500 stands for zero in the data rows.
Some points, each followed by its number:
[535, 506, 532, 657, 475, 365, 501, 571, 612, 459, 624, 650, 563, 453, 713,
 455, 681, 397, 480, 743, 642, 770, 367, 448] 0
[609, 519, 288, 456, 425, 510, 438, 427, 380, 624, 323, 471, 491, 391, 421,
 472, 447, 406, 402, 411, 459, 550, 481, 506] 1
[351, 297, 247, 376, 344, 259, 469, 326, 312, 293, 289, 306, 398, 222, 358,
 332, 381, 318, 355, 361, 269, 376, 297, 365] 2
[588, 563, 562, 535, 537, 533, 556, 483, 546, 554, 612, 560, 612, 581, 521,
 595, 556, 615, 628, 604, 637, 488, 566, 496] 3
[632, 578, 500, 496, 554, 555, 671, 554, 608, 589, 581, 676, 592, 567, 633,
 599, 528, 553, 570, 588, 583, 629, 529, 562] 4
[430, 369, 459, 379, 496, 454, 438, 459, 408, 348, 525, 499, 424, 378, 439,
 413, 431, 450, 358, 367, 371, 427, 377, 445] 5
[507, 512, 464, 623, 602, 548, 465, 426, 495, 520, 559, 622, 555, 414, 491,
 633, 533, 536, 535, 509, 504, 549, 484, 494] 6
[608, 571, 580, 581, 628, 525, 551, 517, 593, 507, 692, 500, 647, 560, 601,
 678, 610, 649, 656, 577, 531, 576, 493, 562] 7
[743, 783, 874, 778, 774, 738, 797, 872, 735, 631, 674, 674, 547, 997, 750,
 548, 655, 639, 647, 587, 786, 675, 831, 781] 8
[301, 351, 307, 365, 406, 359, 337, 333, 357, 390, 414, 374, 442, 388, 322,
 436, 271, 348, 399, 433, 449, 264, 391, 324] 9
[355, 297, 408, 307, 387, 325, 397, 330, 370, 346, 476, 259, 369, 404, 373,
 406, 273, 447, 437, 315, 368, 228, 357, 299] 10
[359, 395, 422, 490, 440, 404, 473, 410, 358, 394, 469, 437, 416, 365, 405,
 466, 392, 422, 429, 524, 316, 431, 344, 445] 11
[302, 460, 445, 465, 501, 420, 514, 514, 447, 302, 498, 382, 378, 491, 425,
 400, 395, 429, 368, 219, 348, 398, 409, 549] 12
[578, 473, 574, 361, 521, 544, 517, 427, 561, 476, 579, 356, 542, 447, 465,
 481, 477, 523, 606, 421, 513, 482, 529, 507] 13
[389, 391, 434, 278, 336, 414, 388, 323, 426, 396, 460, 229, 367, 410, 347,
 389, 310, 417, 401, 251, 337, 292, 284, 322] 14
[443, 401, 749, 688, 578, 370, 490, 675, 745, 469, 517, 703, 567, 640, 661,
 421, 737, 457, 565, 540, 708, 611, 584, 611] 15
[469, 518, 433, 416, 487, 459, 488, 475, 414, 426, 450, 504, 407, 365, 481,
 433, 382, 494, 536, 472, 362, 470, 420, 458] 16
[402, 330, 368, 349, 375, 454, 390, 279, 346, 303, 368, 242, 400, 311, 327,
 404, 239, 426, 462, 354, 292, 355, 319, 330] 17
[392, 449, 387, 313, 533, 398, 466, 488, 372, 190, 352, 291, 333, 405, 451,
 270, 319, 360, 312, 197, 288, 278, 483, 416] 18
[257, 394, 419, 360, 327, 383, 284, 486, 366, 451, 269, 379, 410, 294, 337,
 455, 451, 392, 363, 427, 410, 322, 441, 343] 19
[510, 461, 458, 463, 422, 509, 424, 455, 490, 376, 511, 437, 509, 465, 387,
 501, 412, 541, 635, 460, 492, 352, 395, 427] 20
[389, 399, 378, 473, 398, 396, 411, 404, 319, 402, 475, 383, 369, 371, 335,
 386, 369, 366, 400, 487, 352, 330, 349, 427] 21
[367, 283, 372, 404, 307, 382, 384, 320, 454, 320, 415, 456, 373, 495, 445,
 451, 451, 370, 367, 387, 427, 459, 396, 404] 22
[725, 678, 775, 660, 683, 648, 804, 682, 751, 665, 790, 636, 653, 639, 629,
 766, 643, 755, 769, 681, 656, 635, 693, 643] 23
[370, 326, 422, 403, 391, 261, 437, 410, 416, 367, 399, 317, 435, 404, 375,
 369, 343, 435, 402, 440, 452, 382, 294, 336] 24
[548, 543, 538, 557, 463, 532, 543, 459, 546, 356, 595, 343, 540, 449, 458,
 497, 474, 620, 606, 536, 499, 450, 559, 464] 25
[444, 456, 361, 337, 408, 479, 515, 386, 352, 397, 476, 527, 469, 354, 415,
 447, 419, 434, 449, 482, 426, 487, 394, 473] 26
New points follow, each followed by the numbers of its two nearest points above by angle, nearest first.
[430, 438, 430, 483, 381, 345, 392, 460, 453, 400, 426, 426, 456, 333, 373,
 480, 409, 492, 456, 477, 405, 413, 396, 343] --> 24 2
[473, 458, 543, 509, 523, 474, 522, 514, 538, 411, 540, 470, 573, 409, 482,
 493, 461, 605, 587, 498, 486, 502, 478, 586] --> 25 13
[552, 571, 752, 616, 626, 612, 621, 659, 721, 467, 601, 625, 522, 688, 662,
 584, 640, 623, 584, 525, 634, 604, 670, 570] --> 8 23
[510, 483, 673, 529, 670, 646, 584, 638, 589, 427, 494, 462, 308, 695, 575,
 409, 516, 517, 428, 388, 632, 479, 675, 662] --> 8 15
[628, 521, 342, 322, 497, 569, 483, 364, 404, 481, 524, 327, 449, 410, 425,
 401, 414, 456, 533, 443, 354, 475, 498, 396] --> 17 14
[424, 485, 510, 553, 397, 496, 520, 554, 468, 564, 432, 517, 496, 498, 472,
 552, 538, 504, 451, 570, 590, 431, 507, 453] --> 19 9
[450, 493, 381, 578, 565, 448, 541, 434, 502, 476, 489, 462, 527, 486, 489,
 514, 531, 482, 459, 561, 452, 513, 443, 552] --> 11 2
[441, 491, 442, 464, 458, 484, 475, 394, 376, 393, 403, 492, 503, 385, 533,
 471, 439, 448, 484, 438, 413, 508, 503, 445] --> 2 26
[385, 343, 504, 337, 351, 386, 447, 388, 446, 387, 364, 386, 388, 504, 359,
 431, 323, 386, 513, 404, 412, 259, 402, 373] --> 10 14
[413, 497, 397, 437, 426, 525, 385, 521, 447, 483, 433, 482, 451, 432, 418,
 499, 415, 465, 368, 632, 482, 475, 538, 481] --> 19 9
[551, 493, 505, 562, 447, 449, 446, 591, 552, 487, 457, 598, 532, 548, 615,
 467, 555, 468, 555, 647, 589, 662, 475, 564] --> 0 15
[479, 392, 657, 692, 483, 373, 474, 567, 643, 402, 497, 665, 694, 654, 706,
 389, 731, 454, 605, 662, 736, 729, 519, 532] --> 15 0
[539, 554, 398, 478, 520, 690, 358, 507, 513, 895, 294, 455, 442, 574, 481,
 570, 533, 505, 523, 680, 514, 514, 596, 494] --> 1 3
[459, 369, 393, 385, 511, 310, 415, 473, 335, 308, 478, 473, 457, 355, 468,
 385, 361, 465, 418, 428, 305, 461, 322, 465] --> 5 2
[412, 493, 469, 522, 440, 381, 427, 552, 404, 351, 420, 589, 494, 447, 477,
 443, 593, 493, 414, 491, 496, 482, 459, 535] --> 19 2
[408, 455, 419, 434, 462, 493, 381, 422, 368, 626, 371, 493, 413, 465, 427,
 464, 454, 423, 383, 567, 394, 415, 500, 447] --> 19 21
